The same turns and mirrors carry the whole set onto itself and the rows of a family onto each other. Which other rows belong to the same family as each row named below? List them in the order they appear above.
These 20 rows form 5 families of 4 rows each.
k_94: [2.364, 0.914, -1.621, 0.059, 1.332, 2.419, -0.337, 2.107, 1.003, 0.514, 5.879, -0.137, 3.040, 1.244, 2.501, 2.958, -1.512, 1.147, 2.781, -4.441, 0.480, -0.392, 3.609, -1.621]
k_609: [2.742, 1.368, -3.513, -1.890, 4.684, -1.053, 0.837, -0.679, -1.386, 1.173, -1.213, -1.788, 0.081, 1.208, 0.733, -0.238, -5.114, 0.839, 1.854, -2.127, 2.863, 0.939, 1.733, -1.437]
k_761: [0.712, 0.394, -1.887, 0.003, 4.268, 1.901, 2.397, 1.162, 0.135, -1.199, 3.626, -4.849, -3.393, 2.931, 1.900, 3.860, -2.356, -1.294, -1.113, -2.256, 1.388, -1.103, 0.511, -0.614]
k_3: [2.736, 1.474, -1.759, -0.124, 2.368, 0.443, -1.143, -1.678, -0.177, 2.571, 3.560, -0.436, 4.124, 2.983, 4.323, 1.525, -0.038, 1.678, 1.956, -4.216, 0.148, 0.099, 2.245, -2.465]
k_605: [-0.455, -0.141, -0.837, 1.617, 2.208, 1.695, 2.059, 0.247, 2.002, 0.355, 2.521, -0.605, -4.975, 4.523, 1.576, 2.720, -1.335, -1.852, -1.209, -2.421, 1.977, 1.025, 1.601, -1.680]
k_500: [-4.247, 1.306, -1.669, -2.373, 5.652, 2.208, 1.377, -0.380, 0.693, 0.779, 0.827, 1.154, 0.051, 3.598, 2.891, 3.462, -1.752, 1.571, -1.734, 1.666, 2.639, 1.133, 2.748, -1.202]
k_942: [-3.540, 0.972, -2.097, -2.899, 4.851, 0.546, 2.177, 0.933, -0.716, 1.102, 0.981, 2.471, -1.613, 3.775, 3.392, 2.894, -1.054, 0.475, 2.308, 1.406, 1.793, 1.158, 2.666, 0.439]
k_355: [-1.472, 0.437, -2.499, 1.547, 2.962, 2.289, 0.903, 0.121, -0.692, 1.058, 4.166, -3.093, -4.625, 3.819, 3.466, 4.014, -2.814, -0.788, 0.296, -3.209, -0.075, -0.867, 1.994, -3.009]
k_995: [-1.087, 0.681, -2.308, 0.765, 3.329, 0.099, 0.288, 0.985, 1.866, 0.484, 3.374, -4.699, -4.049, 3.296, 2.360, 4.285, -1.368, -1.150, -1.251, -1.531, 1.356, -0.555, 2.365, -3.039]
k_427: [2.075, 2.068, -3.262, -0.883, 2.349, 2.838, 0.347, 1.539, -1.185, -0.113, 2.402, -0.442, 2.660, 1.385, 5.266, 4.266, 0.344, 1.990, 1.916, -4.402, -0.978, 0.654, 4.151, -1.974]
k_754: [-3.145, 2.860, -0.441, -0.792, 5.363, 1.727, 2.274, 0.282, 0.080, 0.483, 0.878, 1.927, -0.205, 4.758, 2.936, 2.877, -0.135, 1.008, -0.651, 1.391, 2.970, 1.641, 3.044, 0.165]
k_18: [-3.605, 0.563, -0.660, -1.473, 3.841, 1.862, 2.066, 2.767, 1.339, 0.057, -0.053, 0.273, -1.696, 4.084, 5.562, 2.061, -0.756, -0.935, -0.825, 0.666, 1.635, 1.959, 4.056, -0.706]
k_362: [1.698, 1.094, -0.285, -2.905, 3.277, -1.288, -0.091, -0.546, -1.883, 1.226, 0.896, -3.336, 2.633, 0.848, 2.163, -1.781, -2.387, 0.662, 1.762, -0.762, 0.394, 0.544, 1.785, -1.601]
k_310: [1.569, 1.147, -0.928, -0.594, 5.701, -0.325, 1.402, 2.167, -0.828, 2.304, -1.153, -1.745, 0.968, 0.705, 2.269, -1.693, -3.037, 2.657, 2.746, -0.384, 1.498, -0.750, 1.631, -1.641]
k_280: [2.778, 0.182, -3.803, -1.436, 3.343, -2.136, 0.596, 0.937, -1.177, 1.378, -0.805, -1.725, 0.654, 0.564, 3.206, -1.764, -2.551, 1.573, 1.517, -1.489, 2.066, 0.217, 0.237, -2.404]
k_857: [-0.674, 1.402, -2.578, 0.750, 2.658, 0.000, 0.209, 0.857, 0.265, 0.176, 3.845, -3.013, -4.893, 3.516, 1.972, 4.584, -0.282, 0.557, -1.395, -2.189, 1.872, -0.597, 1.951, -3.212]
k_801: [-2.590, 2.538, -2.891, 0.376, 4.874, 1.302, 0.471, 1.253, 1.043, 1.222, -0.388, 1.438, 0.229, 4.329, 4.687, 3.987, -1.538, 1.717, 0.978, 0.707, 3.095, 1.149, 3.107, 1.899]
k_715: [2.679, 0.985, -2.031, 0.251, 3.037, 3.442, 0.243, 0.185, 0.019, -0.254, 5.057, 0.497, 3.104, 0.100, 4.653, 1.507, -1.303, 1.755, 0.847, -4.309, 1.520, 1.308, 1.663, -2.356]
k_272: [2.514, -0.424, -2.871, -0.898, 3.750, -1.174, -1.373, 2.415, -1.892, 0.758, -0.829, -2.036, 1.213, 0.415, 2.423, -1.249, -2.978, 1.783, 1.623, 0.064, 2.615, 0.938, 0.655, -2.318]
k_654: [2.435, 0.871, -1.188, -0.438, 2.097, 4.103, -1.736, -0.130, -1.155, -0.696, 3.744, 0.424, 3.533, 0.568, 4.418, 1.913, -1.724, 0.756, 0.957, -4.622, -0.035, 1.061, 2.811, -1.659]

Which other rows belong to the same family as k_280? k_995, k_754, k_654
Which other rows belong to the same family as k_355? k_94, k_942, k_310
Which other rows belong to the same family as k_272? k_500, k_857, k_715

